In the rows, zero is written as 128.
A state moves one step at a time under one of 6 hidden systems, and each row is a state written as 22 numbers. Each run below is a few steps of one system.
Z_984, seq 1 (10 x 22):
[[160 127  84 106 177  83 138  91 132 157 118  80 131 155  88  99 128 121
  142  93 152  83]
 [128 151 109 132 105 169  72 123 136 116 142 104 153 198 180  95 159 150
  121 119 159 112]
 [114  85 177 152 123 154 103 143 134 115 135 171 148 148 127 112 130  91
   55 105  99 167]
 [119  70 137 101 126 159 159 108 149 155 128 129 100 103  99 158  89  58
  144 157 155 130]
 [153 137 127 131 117 170 163 140 127 131 100  68 151  58 177 137 137 159
  154 178 129 106]
 [175 149 138 137 111  94 102 122  70  89 138 153 157  91 133 165 151 165
  155  97  94 163]
 [ 71 156 121 108 100  67 108 129 120 139 168 175  77 148 110 150  91 140
  149 143 108 128]
 [ 80 159 116 156 209 114 167 160 155 157 102 114 112 143 104 119 129 156
  101 130 140  92]
 [189 143  88 127 137 130 148 112 136 105  96 118 151 169  94  83 169 116
  136  88 178 130]
 [139 102 136 104  75 128  73 114 141 125 153 100 141 183 172  63 109 113
  110 124  98 130]]
Z_813, seq 2 (10 x 22):
[[147 120  97  99 153 127 111 137 102 132 115 188  60 102 168 110 170 115
  150 110 143 170]
 [153 186 149 153  87  80 129 107 157 104 148  82 171 127 144 107 144 143
  106 140  73 147]
 [ 78 100 134 111 144 134 117 121 132 171 160 112 104 179 113 166  68 127
  160 146 139  70]
 [105  96 121 140 124 155 146 138 105 127  96 179 117  76 101 104 174  92
   65 134 143 144]
 [202 146 105 122 131 110 117 106 126  99 122  78 188 148 125 110 136 144
  148  71 146 129]
 [ 80 156 116 110 133 146 113 164 170 142 137 120  77 130 200 142  93 151
  149 165 145 135]
 [116 103 197 170 112 141 144 146 113 108 135 170 156 132  91 142 120 109
   83 136  72 150]
 [191  94  98  85 136 108 148  77 105 145 124 104 116 105  93 140 116  96
  194 116 143 111]
 [ 95 184 101 151 134 137 135 146 126 133 106 115 115  99 176  99 192 177
  104 165 130 103]
 [114 135 154 148 127 117  69 125 112 107 173 165 154 203 113 163 117 140
  118  79 119 143]]
Z_48, seq 3 (10 x 22):
[[ 87 173 100 159 120 142 138 162  99 114 106 184 112 166 101 106 182 169
  112 142 146 112]
 [139  89 135 114 161  89 116 120 154 133 134 140 131 172  94  87  99  84
   84  70 115 152]
 [136 140 115  91  96 144 110  97 168 148 156  79 100 152 180 136  99 115
  187 163 146 119]
 [124 127 141 176 132 206 134 159 106 119  96 133 154 137 157 106 190 157
  105 152 134 105]
 [153  54 156 115 121 129 123 113 101 123 129 166 146  93  88 139 110  72
  103  94 115 164]
 [125 152 118  94  82  87 126 118 142 135 147  75 124  67 172 143  87 150
  160 166  98 125]
 [107 172 124 180 189 154 153 156 112 123 101 129 148 117 117 167 170 183
  120 131 154 103]
 [135 120 118 114 111  86 145 125 115 109 122 200 106 150  47 117 127  89
  124  96 129 166]
 [132 152 115  97 133  70 106 125 167 147 152  78 111 162 174  93  80 150
  150 120  93 122]
 [112 149 128 166 176 197 120 113 134 143 134 121 116 173 151 160 182 132
  143 143 170  98]]
Z_48, seq 4 (10 x 22):
[[191 119 178 150 107 174 134  86 136 111 144 103 161 119 138 171 149  88
  155 145 116 152]
 [116  93 149 129  86 136 122 156  53 129 127 160 125  91 141 137 119 166
  154 160  72 109]
 [101 133 128 142 184  86 137 113 125 154 132 122 128  41 119 148 147 122
   67 116 110 134]
 [119 171  86 112  97  81 145  98 125 118 138 111 148 133  51 164 109 139
  158 126 168 104]
 [107 169  89 117 145 111 119 193 142 107 102 157 105 173 143  85 120 179
  123 100 148 143]
 [149 138 161 148 171 136 139 110 194 128 147 129 118 198 121 124 131  72
  114 106 129 166]
 [144  93 141 111  81 162 123 114 108 148 138 126 101 187 148 103 119 118
  190 173 100  90]
 [129  91 130 142 161 168  97 125  96 153 116 120 131  85 189  96 188 131
   82 133 113 113]
 [131 102 136 123  78 138 110  82 109 116 152 119 184  78  87 179 125  92
  101 125 150 131]
 [ 95 137 109 102  83 113 137 189 118 111 108 126 136  74 141 136  71 184
  133 146 132 124]]
Z_984, seq 5:
[[ 55 110 162 132 113 131 109 164 101 132 153 190 108 133 114 175  80 143
  120 144 103 129]
 [108 145 104 124 181 116 194 154 163 139  90 137  91  79  96 141 117 119
  121 138 160 139]
 [195 163  97 120 108  97 161 111 134 109 104  66 166 136 105 100 132 151
  165 120 136 102]
 [149 142 137 127 125 113  60 126 117 119 163 132 124 193 193 109 134 156
  149  96  91 143]
 [ 64 126 157 161 143 131 113 112 140 149 162 177 102 159 106 139 155  86
   68 139 112 136]
 [114  72 117 122 146 171 180 143 122 154  87 130 118 121  77 109 120  99
  121 153 166  85]
 [182 117  88  95 112 146 122 126 129 115  99  71 157  65 178 101 139 136
  135 117 160 135]
 [140 141 166 134  75 116  76 111 115  94 173 117 184 130 147 175 107 149
  133 113  94 151]
 [ 77 133 164 140 139 134 134 168 131 131 144 196  72 146 126 175  95 126
  148 149 103 155]
 [126 154 107 138 166  99 206 128 151 148  91 121  99  85  83 106 153 115
  121 159 125 118]]
Z_89, seq 6, 10 rows:
[[114 172  91 106 147  99 122 101 145 133 150 142  91  79 127 194 128 118
  154 119 177 162]
 [111 159 121 148 111  89 132 164 128  86 119 140 181 164  67 120 100 170
   96  91 128 126]
 [150 119 115 113 203 117 161 157 148 158  96 117  76 163 141  89 109 140
  169 121 122 109]
 [145 183 137 162  89 129 163  91 167 117 129 113 124 138 123  96 192  95
  112 178 104 144]
 [115  89 141 137 111 175  69 124  75 140 145 125 149 180 166 107 145 155
  126 129 111  76]
 [110  85 119  85 117 123 107 104 128 150 149 167  72  81 136 138 119  63
  124 140 137 165]
 [114 119 141 139  98 154 133 134 150 102 126  90 208 100  92 165  92 122
   80 117 169 128]
 [156 127 105 120 190 146 132 168 100 118 101 156 106 116 144 163 127 167
  177  86 170 143]
 [158 170 150 145 129  54 167 124 148 108 128 133 135 101 103 115 137 122
  114 118  61 173]
 [132 136 148 143 132 133 133 128 126 150 144  75 144 191 136 133  98 165
  177 155  96  63]]
Z_813, seq 7:
[[128 126 121 112 140  80 136 120 141 153 142 121  91 213 105  86  93 125
  162 125  93  94]
 [ 92 116 133 145 159 150 135  94 154 166 136 136  89 126 129 106 178  64
   73 156 134 125]
 [159  96 121 129  79 170 100  98 114 113 126  99 195 166 114  91 150 115
  103 115 150 100]
 [118  90 105  83 155 150  82 156 141 145 125  92 126  95 202 125  87 144
  122 104 165 129]
 [121 145 170 164 110 160 145 167 147  92 121 131 176  75 135 182 113 144
   96 139 125 171]
 [174 101 138 108 122 119 154 147  89 115 116 147 128 132  93 165  75 153
  214 119 114 124]
 [124 171 114 138 165  93 161 131 112 144 113 155  68  75 146 124 179 142
  148 158  96 139]
 [126 183 133 163 104  93 117  83 110 121 162 132 149 194  89 128 169 142
  134 130  99 107]
 [ 74 105  84  79 119 100  98 110 134 165 149 145  75 167 115  94 105  97
  118 127 147 104]
 [113 123 130 152 142 142 145 126 173 127 111 107 163 116 106  85 153  89
   33 120 150 135]]
Z_701, seq 8:
[[ 85 151 128 164 129 173 142 132 145 128 124  92 171 178  96 143 129 152
  107 149 170  68]
 [124 143  82 108 128 136 117 158 114 103 103 203  89 140 120 104 160 129
  128  97 182 167]
 [197 127 140 105 106  97 129  91 179 113 141  84 149 124 137 110 110  81
  129 104 110 180]
 [123 105 147 130 149 190 132 136 140 162 124  88 108 161 183 130 111 140
  172 176 125  84]
 [131  95 138 146 130 146 143 146  62 124  98 194 115  69 118 122 182 130
  110 137 104 137]
 [148 122 109  98  94  71 106  90  98 123 154  92 178  89  89 160  92 139
  137 102 123 108]
 [ 54 167 126 135 156 133  96 162 167 140 150 110 115 141 184 153  99 172
  103 141 141 121]
 [132 133 165 176 147 142 166 161 136  99 110 190 139 171  70 127 143 116
  100 111 115 160]
 [159 140  85  80  96  84 160  94 140 130 125 122  97 148  79 115 109 101
  192 141 150 116]
 [131 163 107 137 148 130 112 113 156 149 126  77 117 114 205  75 187 135
  100 146 113 121]]
Z_423, seq 9, 10 rows:
[[ 80 106 153 163 132 160 163 139 144 143 111 138 133  99 104 104 151  96
   47 169 114 116]
 [196  71 112  89 121 115 131  87  96 137 122  91 154 116  92 125 102 106
  171 100 138 101]
 [135 185  96 109  84 132  96 130 158 104 134 123 106 114 207 103 163 142
  131 144 148 171]
 [113 118 192 182 145 144 112 150 112 110 147 144 184 136 114 178 120 146
   81 104  96 138]
 [130 115 122  94 126 114 175 127 127 145 125 154  71 103  92 168  86 100
  196 158 135 133]
 [120 168  96 147 137 113 152 127 132 140  98  72 146  99 150  75 172 165
   95 156 118  80]
 [163 114 123 133 154 126  80 118  78 115 142 167 141 197 118 133 148 145
  151  61 137 129]
 [ 80 143 139 116  92 105 132 144 183 128 147 163  75 151 130 104  98  89
  105 159 109 170]
 [110  77 146 142 170 164 136 124 138 158 124  63 178 108 124 147  93 128
   94 133 137  73]
 [175 125  80  98 100 162 131 103  99 114 106 156 103 108 121 126 181 103
  174 125 191 146]]
Z_701, seq 10 (10 x 22):
[[139  92 109 122 129 207 106 134  95 113 105 132 166 125 122 153 143 139
  134 107 205 109]
 [151 111 121  80  93 119 104 165 129  94 121 156 122  73 165 136  87 132
  140 101 135 196]
 [156 118 177 135 173 107 158 147 167 136 128  73 148 117 146 150  68 135
  145 123  72 136]
 [102 158 143 160 151 145 171 144  98 143 123 152  94 126 118 169 150 164
  179 183 103  96]
 [124 158 103 136 101  55 123 108  76 118 134 167 124 122  88  92 176 147
  108 119  84 119]
 [ 97 148 109 119 135  92  76  69 151 151 182  88 144 173 118 139 123 108
  100 105 145 100]
 [ 75 132 136 145 104 198 116 153 172 122 122 147 120 174 143 109 137 104
   79 155 171 137]
 [182  81 109 106 130 152 166 143 131 106  79 153 134 131  86  87 123  91
  129  96 167 155]
 [186 136 104  85 125 134 133 103 145 131 119  75 119  76 177 141 119 121
  190 136 151 142]
 [145 120 171 155 143 159 108 158 101 128 127 114 142 113 209 123 146 178
  137 142  66 124]]
Z_423, seq 11 (10 x 22):
[[134  87 103 120  96 164  94 151  92 107 103 165 151 167 125  64 154 131
   92  97 152 123]
 [157  97 160 103 122 117 114 121 177 117 145 132 120 129 146 114  87  69
  107  98 105 198]
 [119 140 156 135  95 179 137 111 172 129 143  62 160 109 151 180  96 118
  139 177 148 119]
 [142 109 128 140 115 176 134 140  57 120 102 161 133  56 141 158 175 150
  149 147 139 121]
 [168 166 131 127 118  40 142 109 111 111 134 145 124  90 107 120 148 135
  135 115  65 164]
 [ 96 178 125 131 151  86 108 142 146 139 158  98 124 181 146 153  83 186
  156 125 116  98]
 [ 65 126 117 154 184 163 134 150 118 153 119 181  86 160 103 135 159 127
  102 135 166 104]
 [144  83 112 110 116  99 165 121 126 136 102 136 138 143  52  62 117  88
   99 117 120 110]
 [169 111 105  81 123 136  92 120 166 136 128  68 128 154 191  83 101 123
  147 110 146 131]
 [118 137 156 160 110 200  90 119 146 104 146 143 148 139 168 154 173 107
   89 136 155 164]]
Z_89, seq 12, 10 rows:
[[178 132 137 149 138 124 154 122 170 118 108  92 161 188 113  59 142 107
  105 111 114 130]
 [156 116 159 138 116 196 121 138 130 127 121 132  97 169 196 101 155 122
  171 169 106 133]
 [104  97 172 152 105 146 103  92  97 140 161 157 128  94 137 149 172  87
   85 155  84 138]
 [127  63 121  92  93 143  96 105  83 136 145 115 168  95 104 172  82 120
  142 120 153  96]
 [ 98 152  96 102 132 114 135 160 146 115 114 140 116  52 137 175  95 151
  129 120 176 164]
 [144 174 122 154 185  79 145 140 145 108 119 117 168 147  82 144 124 157
  111  70 134 140]
 [171 150 127 123 139 103 167 155 131 123 105 138  92 192 121  88 115 154
  195 134  94 121]
 [102 159 151 164 121 128 154 115 156 149 134 111 103 138 153  85 174 119
  103 194  67 109]
 [119 103 117 128 103 162  79  68  92 152 157 115 135 172 135 116 170 107
  127 143 140  73]
 [ 92  84 102  78  72 148  82 138 116 123 131 166 104  94 151 110 112 102
  101 131 160 154]]

Name the system that made each run.
seq 13:
[[116 156  98 109 120 108 130  70 193 142 148  82 130 141 100 126 128  77
  105 128 174 125]
 [136 138 118 140 116 206 124 155 160 113  98 109 142 175 169  85 159 137
  111 141 178 123]]
 => Z_701
seq 14:
[[111 140 103 112  80 178 121 171 137 102 107 135 138 192 130 115  97 160
  149 135 190 113]
 [152 104 159 143 156 168 145 171 174 114  97 146 119 136 164  88 131  97
   93 115 118 182]]
 => Z_48
seq 15 (2 x 22):
[[145 133 125 101 140 174 116 109 172 148 143  89  92 132 198 154 119 109
  178 155 160 135]
 [ 92 150 150 171  93 144 110 130 106  97 144 195 146 127 102 160 173 122
   80 129 128 160]]
 => Z_89
seq 16 (2 x 22):
[[149 176 151 160 162  60 152 113 142 112 142 120 158  96  92 167 130 132
  109  99  89 160]
 [102 161 110 115 136  83 133 130 109 140 148 157  85 173  88 164  97 160
  195 134 125 102]]
 => Z_48
seq 17 (2 x 22):
[[133  61 148 129 134 147  83 119 101 140 138 154 128 146 155  74 151  95
   76 107  93 134]
 [ 94  75 133 110 116 172 107  90 127 153 152 126 129  89 117 171 118  68
  101 145 169 118]]
 => Z_984
seq 18 (2 x 22):
[[ 71 175 136 145 125  73 153 146 127 143 140 137  94 102 128 132 120 166
  126 172  68 114]
 [106 147  90 132 149  97 124  76 122 161 145  85 135 174  83 115 144 131
  128 128 142  52]]
 => Z_89
seq 19:
[[202 153 126 127 102  91 167  97 116 111 119  82 165 121  97 127 125 144
  184 130 100 112]
 [132 157 123 121 136 101  71 126 100 135 162 145  90 172 196 116 145 169
  173 117  92 129]]
 => Z_984
seq 20:
[[175 148 103 139 119 166 105 105 125 108 115  72 184 141 161 107 179 150
  127 112 166 111]
 [131  97 162 125  69 140  68 138 105  96 156 174 150 160 151 120 113 123
  104 102  99 169]]
 => Z_984
seq 21:
[[131 131 112 127 146 148  54 107 109 120 156 148 133 205 154 128 155 138
  127  77 163 130]
 [ 69 107 148 135  86 156 117 145 160 125 137 161 127 150 113  94 123  87
   49 144 131 146]]
 => Z_984
seq 22, 2 rows:
[[ 94 109 170 149 158 177 139 169 166 148 127  76 144 139 169 140  79 151
  115 159 112 101]
 [140  72 165 137 124 187 126 129  80 117 130 183 131  98 115 186 137 102
  140 127 135 148]]
 => Z_813
seq 23, 2 rows:
[[194 174  86 119 137 113 144 110 151 119 108  98 110 156 151  73 170 132
  169 120 140 137]
 [157 130 159 153 131 155  72 117  94 106 154 158 149 203 152 142 157 140
  145  94 115 141]]
 => Z_48
seq 24, 2 rows:
[[172 110 103 129  98 168 128 118  92 101 100 153 153 174  87  82 173 117
  129 107 163 122]
 [154  83 147 105 127 142 113 162 136 129 109 125 111  86 210  82 115 122
  112 126  89 166]]
 => Z_89
seq 25, 2 rows:
[[ 87 182 107 126 162  86 165 142 148 156 127 119  72 114 131 142 113 159
  163 167 117 104]
 [155 180  99 164 177  99 154 127 108 121 101 117 150 154  98 101 185 170
  126 101 128 102]]
 => Z_984
seq 26:
[[139  89 149  98 115 134  79  94 109 145 170 127 110  70 184 174 116  99
  144 130 104 155]
 [ 85 133 146 127  93 122 120 124 126 109 161 137 160  96  84 214  76 127
  117 130 147 140]]
 => Z_89
seq 27:
[[ 74 186 109 145 124 146 153 152 175 130 120 117 109 190 115 119 123 152
  130 167 164  99]
 [181 113 135 154 179 126 155 156 137 116  81 128 147 151 121  62 154 126
   99  84 107 144]]
 => Z_984
seq 28:
[[150  93 100  73 122 102  69 106 122 144 151  93 134 156 160 104  87 130
  151  83 136 110]
 [ 93 111 176 150 152 182 120 141 164 144 139 127 115  89 185 161 128 103
   88 160 126 157]]
 => Z_701
seq 29:
[[126 163  77 115 129 146 104  85 168 126 136 104 130 142 130 128 168  96
  108 113 212 133]
 [124  97 142 131  66 171 116 183 114  82 103 163 179 136 117 111 102 144
   91 115 138 150]]
 => Z_423
